T: 3 groups of rows, each row roughly a mix of its group's hidden directions; one row fits no group
T (98 x 10)
[[-17   2  -4  -2  27 -11  -2   4 -34  -7]
 [-17  -4  -8  -5 -19  -1  15  22   3  31]
 [ -7  28 -10 -13  18 -10 -10  26 -10  -3]
 [ 15   7  15  -3  25   7  -2  -7 -33 -11]
 [-11  42 -12  17  -5  -3  -4   3   0   7]
 [  4  17  -2  20 -16  19   0 -11  31   6]
 [ 19 -19 -19 -25   1   4 -13  -2 -14  19]
 [  3  16 -11   9  -4  11  -6 -10   3 -41]
 [-18  28  -6  -3  17  -4  13   9 -19 -19]
 [ -9  22  12 -15  -9   7  24 -26   8  -6]
 [ 36 -19  -7  -3  -7  -4 -19 -17  -5  -5]
 [ 18   1   0  20 -26   4 -23 -22   4   0]
 [-25  23 -17   3  28 -10  -8   4  -3   0]
 [ -9  27  -1 -17  10  25   8  -3  24  -1]
 [ -6   8 -10  -1   9   7  11  35  -3 -27]
 [-18  17  14 -15 -13  10  13  22  18  12]
 [-22 -18   3  26  18  -2  -8 -20   5  11]
 [ -1  -4 -11  37 -10  -5  -9  27  -3   2]
 [ 37  -1   2   8  -3  28   8  -9  -5   3]
 [ -2  -9   5  -6  -3  -6   6  13  -5 -45]
 [ -4  34 -19  25 -13  -1   3  -2   0 -10]
 [ 17  15  27  -5   4  15  -3  -6   8 -29]
 [-16 -29  28  11  -4   1   7   4   5 -19]
 [-22  -1  10 -11  13  -8 -10   0  33  17]
 [-15  -1 -11  -3 -13  16  18   1 -20  30]
 [ 21  13  20  15   4  19  14  12  18 -14]
 [-12  22  20   4  -5  -4 -17  25  -2 -21]
 [ -6  -7  27 -12 -16 -16  15  26  -4   5]
 [  1  -2 -21   7   9   6  15  -7   3  40]
 [ -2  -6  -4 -14  17  17  16 -35   9   6]
 [-16  28  -3 -15  26   5  -5   6  -1 -19]
 [ 34  -1  14   1  11  11  -5  -1 -20 -20]
 [ 16  16  11 -21  19  22  -9 -15  -1  15]
 [ 12  22  12 -17   0  17 -22   9   6  23]
 [ 13   0  25  -8 -32   9  11  -6   8  17]
 [ -4 -15  14   8 -26 -16  18   1  -4 -25]
 [  9  -8 -36  25   7   4  -4  17  -4   4]
 [ -4  -4  -5  -2  -5   8  17  22 -30  24]
 [ 16   3   6 -29 -17  -7  -1  -1 -20  22]
 [-21  25 -10  15   2  -2  -6  -3  30  11]
 [-33   9  -1   9   3 -13  12  19  21   6]
 [ -2  22  13  21  20  20   0 -12  16 -12]
 [-11  -2 -13  38  13  -1  -2   1   3 -22]
 [ -2  10  -8  27  -3   7  -7  24   3  28]
 [ -7 -23  -5  -2  18 -21   0  10  -9  29]
 [ -2 -20   0 -20 -27 -18  14  15 -11  -1]
 [ -1  16  22  20  22  14  -7 -15  18  -4]
 [ 15  -4  -7 -10   3   6 -19 -38  -9 -10]
 [ 18 -11   9   8 -10   4  -8 -26 -23 -22]
 [ -4 -20  -8  21  13  17   5   9   7  30]
 [-10  18  -2  14   8  15  10 -17  33  -2]
 [ 17 -10 -15 -10 -11 -15 -11   1 -30  19]
 [ 21   2   2   7 -27  18   7  25   6  13]
 [ 21  -4  -9  -7  -3   9 -17 -36  13  -3]
 [-15  17   0   9  21  13  -8  -8  32   3]
 [ -6   0   4 -26 -17 -18  17  16 -23  -3]
 [-20  -6   2   9  -2 -17 -13 -28  -6 -25]
 [ 24   2  -9  16   0  26   8 -25   9   6]
 [  5 -15   7  37  13 -12 -18  -8  -8  -2]
 [-31   3 -10  16  13  -5  17  10 -20  10]
 [ 17   4  20 -27 -15  19  -1   4 -20  -2]
 [-17  -1   4   9  -4  -9 -11 -35   3 -25]
 [ 12  -4  10   9 -11  18   3 -29 -24 -15]
 [ 24   1   3   4   1  26 -22  16 -10  19]
 [-28  28   2   3  -9  -9  14   8  20  -3]
 [ 25   6  18   1 -16  29  10 -13   8  -4]
 [  5  15   0  24  -1  22  16  -3  -3 -29]
 [  0  -7 -16  -2  -8   2  13  25   0  35]
 [ -3 -17  26   3  -4  13  10  -2  32 -12]
 [-15 -22 -33  -5 -10  -8  -1  13  16   3]
 [ 11 -16 -17   6   3   4   3  -6 -38  15]
 [-19  14 -17  23  29  -4 -10   0   1  -9]
 [-12  14  -1 -24 -15  19   7  -1  17  24]
 [ -6   6  16  14  11  -2  17  35 -11  -9]
 [ -1  18 -19  29   1  18 -11  -6   7 -19]
 [ 11  30 -25  10 -14 -13  -9 -13  -7   4]
 [ -3   3 -22  -4 -28 -15  14  15 -22  -5]
 [ 24  -8  13 -19  22  19  -9 -12 -12   5]
 [ 19  -2 -20  14  10  26 -18 -15  10   8]
 [ 14  15   2   7  26  23  17  13 -16   4]
 [ 22   7  21 -25  10  17  -6 -13  -7  14]
 [ 11   1   5  21  -5  21 -29  12   8  18]
 [-21  -1 -16   7  16 -17  16   5  -9 -28]
 [ 25   8   4 -18   0  31   3 -10 -16   8]
 [-24  10  -1  -5  12 -29   7   0 -11 -24]
 [ -5   8  -7  32 -25   5  23  -1   5  -7]
 [ -1 -22 -16   8  25   2  -3  20  -3  24]
 [ 18 -25  -4  -9 -31   0  13   7 -15  -6]
 [ 17  -8 -24   4  20  -9 -20 -22  11   0]
 [-15  -3 -11  16  -7  -4  -5 -37  19  -6]
 [  8  11  10  -2  18  -6   2  37  20  -4]
 [ 25 -19  18 -22  10  18  -1  -8 -11  -1]
 [ -4   8  25 -23  -2  22  17  15  10  -9]
 [-26   3 -15  13  -7  12  22  -6   0  26]
 [-12  -5  25  13  -7  -8 -21 -10   1 -29]
 [  4  15  29  -6 -22  -4 -15   7   2  22]
 [  3   5 -27  20   0   1  12  -1   0  34]
 [  9  -6  16  -9 -20  16   1  -8  33  14]]

one row of each group, then the others: which group is each in?
[  3  -5 -11  24  -6   2  -2 -34  21  -7]
J
[  4 -15  13 -11   8 -19 -27 -14  -7  22]
U
[-17  15   5  22   3   1  19   7   1 -31]
V

[-23   9  15 -26 -12 -13  15  11  16   5]
V
[-10 -17   6  23  31  -1 -15  -5  15  -8]
V
[ 27  -1  25  -8  14  19  -4 -15 -15   0]
V
[ 18   3 -20   3   4  23  -6 -20   9  25]
U
[ -1  -5   3  34 -21  -9 -14 -22   2  -2]
U
[  5   3  11 -29 -15  -7  30  16  -4   1]
U
[-16 -24   0  -1   3 -34 -13   9  -1  13]
V
[-12 -17 -19   6  -8 -18 -15 -31  -5   0]
J
[  5 -29 -10 -26  20 -10  12  -7  -8  -7]
U
